One turn or mirror swaps these rows in pairs. Which row does each one swap with?
The rows were stretched afterwards, more along some directions than others.
Foz: [ 0.98 -1.61 -0.44  0.47  2.04  1.47  1.94 -0.90 -2.13  1.81 -0.06 -0.13
 -0.15  0.56 -1.38 -0.36]
Von: [ 1.59  1.46 -1.18 -0.64  0.53 -0.20  0.34 -0.84 -1.25  0.03  0.55 -1.46
  1.35  0.12  1.26  0.01]
nimeg: [-0.11  0.32 -1.89  0.35 -0.35 -0.46  2.17 -1.80 -0.76  0.77  0.10  1.76
  2.07 -0.38  0.53  0.23]
pipon: [ 1.14 -0.83 -0.44  0.93  1.76  1.18  0.60 -1.40 -1.50  1.53 -0.49 -0.72
  0.78  0.23 -1.74 -0.19]
Koba: [ 1.29  0.84  2.32  0.59  0.73  0.94  2.08  0.40 -1.48  0.00 -1.59  0.17
  2.20 -0.64 -0.39  2.20]
Bup: [ 3.11  1.50  0.29 -0.27  0.73  0.52  1.03 -2.51 -0.50  0.42  1.11 -0.86
  4.85 -0.50  1.30 -1.43]
roro: [ 3.46 -0.63  0.37 -1.12  1.56  2.36  2.12 -2.47 -1.78  0.92 -2.36 -0.83
  4.54  0.04 -0.96 -1.75]
fenes: [ 0.65  2.19 -0.76 -1.35  1.22 -0.58  0.48 -0.80  0.11  0.24  2.56 -1.43
  1.53 -0.39  3.31 -0.63]
Dipa: [ 1.24  0.80  0.51 -1.41  0.05  0.05  0.83 -2.29  0.42 -0.75  0.50 -0.78
  3.38  0.89  2.27 -1.21]
rasov: [ 1.46 -0.56 -1.99 -1.72 -0.67  1.69  1.75 -1.02 -3.62  0.62 -0.40 -0.46
  4.27  1.05  1.64 -0.16]
bopi: [-1.87  1.23 -1.80  0.52 -0.36 -0.22  1.23 -0.25 -2.23  0.58  3.44  0.50
  2.69 -0.85  2.06  0.10]
Lan: [ 1.87  1.10  0.37 -0.87 -0.63 -0.04  1.87 -1.69 -2.22  0.25  0.14  0.28
  1.73  0.40  1.53  0.55]
pazur: [ 1.18  0.73  0.87 -1.92  0.44  1.31  1.35  0.10 -0.77 -0.94 -0.41 -0.41
  3.57  1.40  0.82  0.28]
dilat: [ 2.18  1.39 -1.38 -0.47  0.60 -0.01  1.28 -1.01 -1.80  0.13 -0.38 -0.22
  1.64 -0.36  1.33 -0.18]
sumen: [ 1.64  3.27  0.96 -2.09  0.39  0.17  0.44 -0.60 -0.88 -1.52  2.45 -1.58
  4.64 -0.30  2.96 -1.51]
gipen: [ 0.09  1.95 -0.55 -1.30  0.08  0.51  1.43  0.14 -1.80 -0.23  2.90 -2.05
  4.11  0.71  3.21  0.09]
dag: [ 0.29  1.19 -1.22 -1.16 -0.10  0.87  1.76 -0.34 -2.23  0.52  2.01 -1.86
  4.21  0.81  3.10  0.07]
gubi: [ 3.09 -0.37  2.05 -2.09  0.93  1.63  0.42 -1.86 -0.59 -0.76 -1.40 -0.84
  4.63  0.82  1.16 -1.73]
Fadar: [ 0.96 -1.51 -0.27  0.71  2.21  2.00  1.70 -0.82 -2.34  1.82 -1.11  0.01
  0.68  0.48 -1.89 -0.20]
Kal: [-2.04 -0.84 -0.96  0.25 -0.90  0.05  0.54  0.46 -1.08  0.07  0.92  0.21
  2.48  0.37  2.53  1.40]
zaro: [ 0.82  0.09  2.62 -0.39  1.33  1.02  1.25  0.06 -1.48  0.15 -1.05 -0.79
  3.76  0.40  0.33  1.49]
fes: [ 0.95 -1.75 -0.45 -0.08  1.24  1.81  1.77 -1.05 -3.43  1.13  0.24  0.25
  0.95  1.20 -1.21  0.07]
paser: [ 4.23  1.01  0.73 -0.75  1.16  1.32  1.20 -2.80 -0.56  0.63 -0.26 -1.37
  5.61 -0.26  0.94 -1.74]
tufes: [-1.13 -0.43  0.02  0.14 -0.65  0.71  0.48  0.53 -0.71 -0.50  0.38  0.21
  3.45  0.77  1.64  1.63]
lek: [-1.98 -1.00 -1.43  0.01 -0.67  0.33  1.53  0.26 -2.20  0.40  0.46  0.59
  2.41  0.20  2.25  1.08]
puf: [ 2.21  0.11  1.95 -1.65  0.87  0.78  0.04 -1.91  0.59 -0.86 -0.46 -1.40
  3.93  0.77  1.73 -1.55]
Muso: [-1.14  0.88 -2.24  0.07  0.71 -0.06  0.75 -0.18 -1.32  0.84  2.67 -1.38
  0.97  0.42  2.67  0.69]
gam: [ 2.70  1.72 -0.15 -0.44  0.86 -0.29  1.98 -1.04 -1.42 -0.61 -0.49 -0.13
  2.06 -1.03  0.71  0.18]
rerad: [-1.03  0.50 -1.30  1.47  1.74 -0.37  1.10 -0.60  0.19  1.77  1.74  0.26
  0.59 -1.68  1.04  0.51]
dep: [ 3.07 -0.49  0.29 -2.04  0.19  1.64  0.57 -2.17 -1.96 -0.30 -1.42 -0.09
  4.75  0.65  1.16 -1.65]
Dobav: [ 2.61  1.42 -0.77 -0.05  0.87 -0.40  1.49 -0.84 -0.91  0.14 -0.30 -0.16
  1.22 -1.06  0.95 -0.05]
Fem: [ 2.74  0.84  0.16  0.34  2.32  0.56  0.18 -2.37  0.60  0.78  0.20 -1.29
  2.40 -0.58  0.39 -1.11]
Meled: [ 1.98  1.90  0.77 -1.48 -0.32 -0.93  0.88 -1.62 -1.30 -0.47  0.18 -0.50
  3.96  0.13  3.01  0.46]
Lil: [-1.41 -1.14 -1.08 -0.34  0.44  1.31  2.04  0.07 -2.69  0.62 -0.47  0.16
  2.57  0.14  0.95  0.42]

Swapped with sumen: bopi
Swapped with gubi: lek
Swapped with Bup: gipen
Swapped with Fem: Muso
Swapped with Koba: Lan
Swapped with zaro: Meled

